In the data rows, 50 means zero.
Some points:
[66 40 71 47 37 42 69 78 84 40 07 10 72 40 75 20 78 62 33 75 41 62 52 66 60 36 51 28 65 67 69 47 42
 41 55 58 34 42 55 40 32 44 47 78 64 66 75 67]
[27 37 81 59 45 50 52 63 48 39 75 42 89 39 51 26 46 55 77 55 42 45 66 65 33 61 69 47 60 53 67 73 59
 41 28 41 32 61 45 56 35 42 57 63 38 25 62 41]
[38 28 37 55 28 72 64 41 64 46 80 13 34 36 39 17 58 36 48 39 52 61 64 43 82 17 65 17 71 44 55 50 50
 53 52 71 28 59 43 21 71 85 76 49 24 16 41 79]
[27 20 73 40 70 61 42 52 50 71 57 31 63 74 49 32 53 56 30 66 52 35 16 31 47 61 51 67 80 47 56 75 62
 55 44 67 38 76 34 39 77 60 41 59 38 48 93 99]
[52 34 66 55 23 43 84 57 76 56 37 54 51 55 38 34 29 18 30 46 78 44 33 37 39 34 68 48 26 60 53 59 35
 77 78 65 00 44 56 55 57 37 18 44 42 37 60 74]
[65 33 56 62 68 42 64 57 52 83 62 59 49 57 42 00 48 39 63 11 71 49 56 31 38 46 42 53 59 66 52 21 67
 65 59 65 52 58 30 55 58 95 47 70 72 42 64 57]
[40 14 42 06 32 47 81 56 87 34 39 51 68 64 22 03 30 71 38 56 40 73 44 52 58 40 43 69 77 50 52 49 22
 87 53 57 60 53 22 39 37 72 76 58 40 58 64 66]
[34 38 70 33 44 45 52 49 60 99 30 42 68 69 47 53 34 64 51 44 30 65 42 71 60 33 32 41 28 56 34 51 38
 42 14 69 15 68 62 48 46 58 60 78 39 46 67 52]
[39 48 54 16 66 45 71 27 83 48 39 60 47 48 25 22 47 69 31 70 35 46 69 86 37 41 49 31 45 35 49 42 74
 44 31 80 05 54 56 38 53 50 33 40 58 40 61 63]
[49 32 47 45 56 24 71 42 82 72 63 31 41 42 74 32 43 71 81 87 49 53 57 22 69 39 48 34 42 55 33 63 58
 79 46 68 93 73 65 12 73 41 40 63 39 48 73 61]
[27 55 66 34 23 62 90 62 59 64 62 55 55 65 82 00 73 76 13 58 50 42 44 52 55 35 63 42 52 41 23 67 38
 51 11 52 38 83 84 54 43 59 08 60 47 44 58 51]
[61 30 59 16 22 65 41 32 55 79 53 29 39 48 88 21 33 63 36 81 32 75 31 71 24 49 65 45 59 52 34 43 71
 63 54 43 58 70 78 42 59 35 54 46 86 58 68 57]
[59 56 85 21 09 60 53 38 59 70 49 59 60 55 55 41 58 35 54 73 52 68 88 59 19 62 39 44 81 58 37 47 47
 71 46 63 62 48 55 09 30 63 20 69 19 67 63 80]
[36 30 79 46 30 59 54 46 52 50 47 80 48 43 62 11 41 30 42 99 55 69 27 67 63 48 44 27 46 69 63 57 59
 55 39 39 38 84 91 45 69 74 54 64 28 86 78 31]
[45 72 44 32 43 73 55 23 62 69 56 35 72 81 66 22 51 38 59 77 40 39 45 38 61 34 55 65 65 55 39 20 24
 46 31 50 28 55 80 64 77 42 64 68 31 39 63 63]
[54 43 54 51 39 78 52 41 47 62 27 29 52 41 49 33 50 65 27 99 47 64 78 14 45 32 51 60 72 00 47 67 52
 72 32 69 49 71 63 55 46 73 44 76 56 73 64 27]
[85 51 47 22 68 73 74 49 61 58 58 46 64 39 52 32 47 46 23 63 49 63 44 36 50 72 05 40 89 68 40 99 52
 37 34 41 65 48 79 33 68 31 36 47 78 47 43 60]
[52 32 73 30 32 53 13 18 52 51 17 44 61 53 61 25 62 47 50 50 60 68 21 64 55 12 30 36 61 30 66 79 69
 84 24 39 70 77 51 26 45 37 29 37 34 44 41 59]
[11 25 44 21 25 48 65 50 58 53 50 35 63 37 68 11 26 23 58 73 28 41 78 66 69 53 58 70 43 49 54 67 77
 78 32 86 55 58 59 55 54 52 26 56 67 54 51 71]
[44 30 07 34 77 45 53 50 29 44 30 38 68 39 81 16 58 59 40 76 80 44 67 68 09 51 48 37 40 39 32 41 26
 74 33 60 38 58 65 12 51 43 61 54 49 58 52 62]
[37 21 19 41 23 80 38 39 69 54 67 61 75 21 44 01 48 73 38 53 47 57 36 53 43 50 89 50 35 78 64 61 32
 40 34 75 44 41 42 31 59 51 30 85 20 65 37 60]
[32 22 59 27 60 60 44 53 83 92 47 50 60 39 67 26 56 28 36 72 57 59 61 29 47 48 54 47 24 70 64 66 05
 67 57 31 32 61 45 55 44 75 38 60 52 02 56 61]
[03 64 56 61 37 55 75 21 29 79 64 37 57 34 79 16 24 73 30 71 52 68 48 56 73 22 57 47 74 68 60 49 45
 71 59 70 29 51 35 34 34 43 48 66 67 48 57 61]
[22 55 50 55 30 71 58 46 99 78 32 38 70 24 38 12 60 59 41 35 41 25 48 57 50 35 52 62 67 97 35 74 46
 69 63 84 50 80 37 46 51 59 46 37 49 49 83 40]
[11 25 63 61 36 38 21 52 77 64 38 51 41 57 30 11 66 35 34 44 51 48 68 58 74 53 78 38 57 56 53 59 22
 49 56 45 50 29 42 72 56 57 59 39 74 76 51 58]
[52 22 63 42 53 80 67 40 63 71 42 52 53 51 50 56 24 74 58 29 50 23 73 75 75 41 75 79 91 41 70 60 44
 55 71 32 47 42 74 16 53 39 41 46 34 49 65 60]
[34 13 36 69 29 36 59 44 95 66 79 62 64 65 57 41 60 53 27 51 45 54 51 58 49 28 41 35 80 55 76 36 22
 62 29 61 37 40 56 45 76 47 25 45 51 49 88 33]
[04 32 26 39 11 51 63 73 73 87 55 37 37 43 29 09 52 58 49 57 63 49 59 42 52 49 18 50 58 63 81 58 38
 40 45 57 43 81 81 57 30 43 46 48 40 49 65 72]
[66 40 69 37 48 51 69 14 87 73 74 59 44 42 78 16 65 61 43 39 61 34 44 37 55 65 30 65 35 36 76 83 61
 66 47 64 62 52 51 50 58 78 78 37 33 84 56 84]
[62 41 40 42 36 40 65 08 76 60 17 50 19 58 72 30 26 59 45 42 19 66 59 44 43 77 68 21 82 32 61 67 36
 48 68 68 49 76 65 68 56 77 30 60 44 43 77 73]
[22 41 55 05 61 59 48 54 66 54 46 55 52 75 85 59 36 50 20 53 44 63 31 16 40 44 75 38 54 77 48 46 69
 64 28 78 48 55 70 60 21 52 51 59 31 67 57 47]
[47 18 70 59 71 61 54 53 66 62 67 55 31 32 50 64 54 55 34 57 16 58 45 58 33 39 32 70 90 66 26 55 47
 86 50 67 48 87 67 66 43 58 55 55 52 58 24 76]
[42 39 42 40 28 58 81 48 65 67 61 43 32 58 50 40 77 26 41 41 69 62 39 62 73 76 56 52 52 47 49 50 62
 56 68 80 33 84 00 41 53 33 44 69 51 59 55 28]
[57 40 59 13 47 54 62 28 33 54 54 35 28 24 60 28 57 21 34 40 25 32 45 42 44 53 32 41 71 54 31 76 50
 85 40 48 65 41 54 32 32 45 62 76 34 47 99 50]
[22 59 64 37 22 33 50 17 71 44 62 25 64 44 43 39 58 84 51 90 73 43 31 63 48 76 40 53 60 44 36 27 47
 80 53 43 48 61 69 48 37 75 34 65 48 46 46 57]
[59 00 46 53 43 59 82 07 64 76 43 54 43 53 32 29 46 30 45 91 83 27 53 55 40 39 61 51 83 67 33 70 61
 24 43 53 77 79 40 61 13 72 34 64 70 47 63 74]
[49 22 51 23 24 82 54 43 23 87 26 50 35 44 68 42 49 96 65 66 41 21 44 25 55 61 27 27 78 62 60 65 65
 68 40 57 52 49 34 47 61 55 47 32 55 58 48 60]
[52 34 76 33 54 24 76 47 64 70 31 26 17 62 50 19 71 76 54 69 37 67 46 55 36 37 84 79 52 69 52 83 44
 61 44 63 63 43 36 54 63 56 53 42 33 35 50 49]
[57 61 08 45 45 31 58 60 37 79 49 73 73 53 35 48 70 73 37 78 40 69 44 54 66 41 68 38 43 59 63 52 63
 83 29 66 59 56 84 45 24 54 40 43 56 40 74 79]
[64 46 60 27 43 71 42 39 66 60 67 34 39 35 60 40 52 68 62 76 63 78 50 46 63 71 69 50 72 81 50 73 44
 82 05 60 09 70 85 32 13 47 34 63 75 57 94 64]
[70 13 39 53 45 44 65 36 72 87 53 22 39 65 49 09 61 49 57 59 07 44 46 24 56 81 31 60 59 58 22 58 62
 80 48 35 20 48 62 18 27 56 50 41 37 62 36 56]
[51 68 83 27 36 60 62 23 63 47 37 44 60 80 45 29 57 54 72 67 27 47 31 21 26 49 70 41 65 59 76 60 57
 67 44 79 51 92 76 00 56 55 57 73 77 50 29 45]
[42 02 57 21 44 56 86 18 62 92 36 42 63 51 49 36 90 61 51 40 63 69 50 43 43 48 64 27 91 59 51 57 94
 74 38 39 47 58 67 51 67 46 62 64 43 69 68 72]
[60 47 35 47 10 32 53 49 80 76 52 56 38 55 59 46 42 52 31 42 60 17 54 58 67 23 60 60 75 78 59 82 58
 63 38 14 40 88 29 24 66 88 57 67 65 67 47 76]
[76 49 54 52 28 59 51 53 87 89 45 62 58 53 68 00 50 52 25 73 64 34 50 75 58 54 56 37 74 60 58 48 61
 99 44 81 44 58 58 49 53 30 81 75 43 28 39 47]
[18 58 29 24 56 64 38 47 66 83 66 36 49 69 42 18 43 56 76 82 60 68 44 84 40 35 33 16 68 54 43 99 42
 86 69 69 31 47 70 65 60 51 44 81 48 57 57 61]
There is one direction along which these points spread out most. Take the direction at right angles to it along which they spread out most. Go by this last direction. For each point below, how far along it does it lie, from 0 to 99? 50 is the average, and the first point above lies past it. One standard deviation of the points above along it is 16.
[04 32 26 39 11 51 63 73 73 87 55 37 37 43 29 09 52 58 49 57 63 49 59 42 52 49 18 50 58 63 81 58 38
 40 45 57 43 81 81 57 30 43 46 48 40 49 65 72] 60
[52 22 63 42 53 80 67 40 63 71 42 52 53 51 50 56 24 74 58 29 50 23 73 75 75 41 75 79 91 41 70 60 44
 55 71 32 47 42 74 16 53 39 41 46 34 49 65 60] 33
[85 51 47 22 68 73 74 49 61 58 58 46 64 39 52 32 47 46 23 63 49 63 44 36 50 72 05 40 89 68 40 99 52
 37 34 41 65 48 79 33 68 31 36 47 78 47 43 60] 33
[65 33 56 62 68 42 64 57 52 83 62 59 49 57 42 00 48 39 63 11 71 49 56 31 38 46 42 53 59 66 52 21 67
 65 59 65 52 58 30 55 58 95 47 70 72 42 64 57] 27
[22 41 55 05 61 59 48 54 66 54 46 55 52 75 85 59 36 50 20 53 44 63 31 16 40 44 75 38 54 77 48 46 69
 64 28 78 48 55 70 60 21 52 51 59 31 67 57 47] 63
[37 21 19 41 23 80 38 39 69 54 67 61 75 21 44 01 48 73 38 53 47 57 36 53 43 50 89 50 35 78 64 61 32
 40 34 75 44 41 42 31 59 51 30 85 20 65 37 60] 69
[40 14 42 06 32 47 81 56 87 34 39 51 68 64 22 03 30 71 38 56 40 73 44 52 58 40 43 69 77 50 52 49 22
 87 53 57 60 53 22 39 37 72 76 58 40 58 64 66] 43
[03 64 56 61 37 55 75 21 29 79 64 37 57 34 79 16 24 73 30 71 52 68 48 56 73 22 57 47 74 68 60 49 45
 71 59 70 29 51 35 34 34 43 48 66 67 48 57 61] 67
[66 40 69 37 48 51 69 14 87 73 74 59 44 42 78 16 65 61 43 39 61 34 44 37 55 65 30 65 35 36 76 83 61
 66 47 64 62 52 51 50 58 78 78 37 33 84 56 84] 18
[44 30 07 34 77 45 53 50 29 44 30 38 68 39 81 16 58 59 40 76 80 44 67 68 09 51 48 37 40 39 32 41 26
 74 33 60 38 58 65 12 51 43 61 54 49 58 52 62] 70
[42 02 57 21 44 56 86 18 62 92 36 42 63 51 49 36 90 61 51 40 63 69 50 43 43 48 64 27 91 59 51 57 94
 74 38 39 47 58 67 51 67 46 62 64 43 69 68 72] 28
